In the rows, zero is written as 128.
Each path below is one point turned by a fixed rotation once a step. After each direction that follows a path, write how fast that rotation turns it, in degrees each step (0 if it stays still).
Each turn is a multiple of 5 degrees from 10 to 175, or 0.
Each row of a path follows its step; steps can be skipped.

step 0: [133 122 123 128 127 125 118 120 132 133 116 131 119 121 128 127 135 147
 126 133 125 133 120 143 133 119 141 137 122 123 126 133 131 117 133 125
 133 123 123 131 128 131 121 132 131 125 122 137 133 128 127 126 136 130
 118 128 128 134 124 125 123 125 128 122 129 121]
step 1: [137 134 124 130 129 122 121 120 125 126 132 126 131 128 124 133 133 134
 127 132 134 131 137 132 136 125 133 129 125 117 128 117 132 131 135 115
 127 129 113 129 133 134 122 130 130 140 134 135 140 124 129 124 134 127
 123 132 125 129 130 135 126 134 135 131 132 106]
step 2: [130 128 122 125 132 131 134 125 132 132 130 131 123 119 126 125 137 135
 120 122 140 127 126 131 132 118 126 127 133 124 121 127 123 119 129 120
 134 125 121 127 123 131 127 139 128 123 134 135 127 120 143 128 135 126
 129 123 131 126 136 139 139 146 124 129 137 115]
step 6: [127 124 117 126 138 129 120 132 122 122 119 118 127 124 130 122 123 136
 116 142 136 129 131 130 119 118 135 128 126 126 118 124 134 122 135 130
 128 130 124 122 127 132 122 125 124 129 128 145 125 127 127 123 125 135
 127 131 123 118 119 130 130 139 123 128 142 133]
step 9: [138 126 123 132 144 132 131 127 120 127 124 129 127 121 129 135 125 133
 124 134 124 140 134 136 122 123 132 120 120 126 125 134 133 122 119 111
 128 133 117 123 129 140 127 123 132 129 133 131 123 133 130 121 140 127
 124 125 127 131 127 144 128 122 119 131 121 126]
step 11: [138 123 121 122 131 132 131 134 130 129 118 128 129 126 131 120 133 134
 127 131 129 140 120 131 132 132 118 127 133 129 136 115 135 133 127 133
 129 141 124 124 128 130 124 127 138 133 122 138 120 130 132 123 137 130
 121 123 118 128 136 138 134 144 124 121 119 124]
step 12: [119 119 125 122 135 129 134 132 116 121 119 122 123 119 126 130 127 137
 136 126 127 128 128 133 130 119 130 136 133 121 126 117 137 126 139 126
 125 135 126 133 131 132 115 127 125 126 134 136 121 126 129 119 136 131
 122 125 132 143 135 132 124 134 129 119 122 135]
step 14: [129 122 122 123 125 136 127 121 123 126 125 126 134 116 123 140 132 128
 126 138 135 127 129 136 130 122 123 126 125 128 124 126 119 133 131 126
 129 124 123 126 127 132 119 135 123 134 127 141 132 121 127 126 133 143
 117 121 110 135 132 135 129 126 130 121 137 116]
step 16: [133 132 122 126 124 139 132 130 129 132 117 128 126 127 124 140 137 123
 130 134 124 119 125 128 137 127 133 135 133 120 123 129 128 128 122 115
 131 128 126 119 148 126 121 133 132 132 133 142 119 122 128 125 125 119
 125 128 131 129 132 140 129 138 123 126 137 131]
step 17: [137 123 120 119 133 139 128 121 128 126 133 135 122 113 141 137 135 137
 133 136 123 134 132 130 125 128 127 135 131 124 133 128 136 129 120 122
 147 126 133 116 135 139 130 128 133 131 127 136 128 128 133 127 131 134
 126 126 133 127 138 127 134 130 129 124 134 132]
step 22: [136 126 124 131 131 128 130 124 123 128 130 124 129 120 136 138 135 126
 124 139 129 123 142 126 133 119 130 131 131 123 136 134 130 114 126 115
 122 129 113 129 124 113 131 131 132 135 134 135 127 126 133 120 140 132
 127 129 123 125 132 140 130 129 129 125 121 125]
Directions:
[129 128 128 128 128 129 129 127 128 129 128 130 130 128 130 124 127 130
 127 127 130 131 127 129 131 128 129 129 127 127 131 129 128 128 124 126
 127 131 128 131 129 128 132 127 131 127 127 128 129 127 130 128 127 130
 130 127 126 127 128 129 126 126 129 129 129 130] => 170
[128 131 131 126 125 131 128 127 129 127 129 132 128 127 125 129 130 127
 125 129 129 129 131 128 127 125 127 125 125 127 127 130 127 128 127 126
 129 128 127 130 129 126 128 128 129 128 130 127 126 126 129 127 129 127
 126 128 128 127 127 128 129 127 125 129 127 126] => 55
[127 129 129 127 128 124 126 128 127 132 127 129 130 129 125 130 128 125
 127 129 127 129 130 127 129 128 128 125 129 129 130 130 128 127 128 131
 129 131 130 130 129 129 129 128 126 128 126 128 130 129 130 129 127 129
 132 128 130 131 128 125 128 128 127 129 129 129] => 0
[127 130 126 128 129 126 126 127 127 127 129 127 128 130 129 127 128 127
 128 127 128 125 128 125 131 130 127 128 128 129 126 127 129 127 127 128
 127 126 127 128 132 125 128 126 129 128 129 126 128 125 130 131 129 127
 129 128 128 128 131 130 123 129 126 128 128 127] => 125
[130 127 124 130 124 130 128 128 126 129 127 130 128 128 128 130 129 129
 127 130 128 128 128 129 127 130 129 128 126 128 127 129 126 128 127 127
 127 126 128 127 126 127 127 127 127 131 128 127 131 127 131 128 128 127
 128 133 128 130 125 128 126 129 128 128 129 132] => 45
[132 127 127 128 129 126 129 129 130 130 129 130 128 128 128 128 127 131
 130 126 126 127 129 129 126 128 132 125 128 129 128 130 131 128 128 128
 127 128 125 128 128 129 128 126 131 128 127 128 127 129 127 129 130 128
 127 128 127 128 128 124 127 130 126 130 125 128] => 35
[129 129 128 128 126 126 127 128 125 128 126 130 131 131 128 125 128 127
 126 126 128 129 126 130 124 128 127 128 129 129 128 128 127 129 132 128
 127 129 128 126 130 130 128 130 126 129 130 130 129 125 129 128 129 128
 130 129 124 125 127 128 129 128 127 130 129 125] => 80
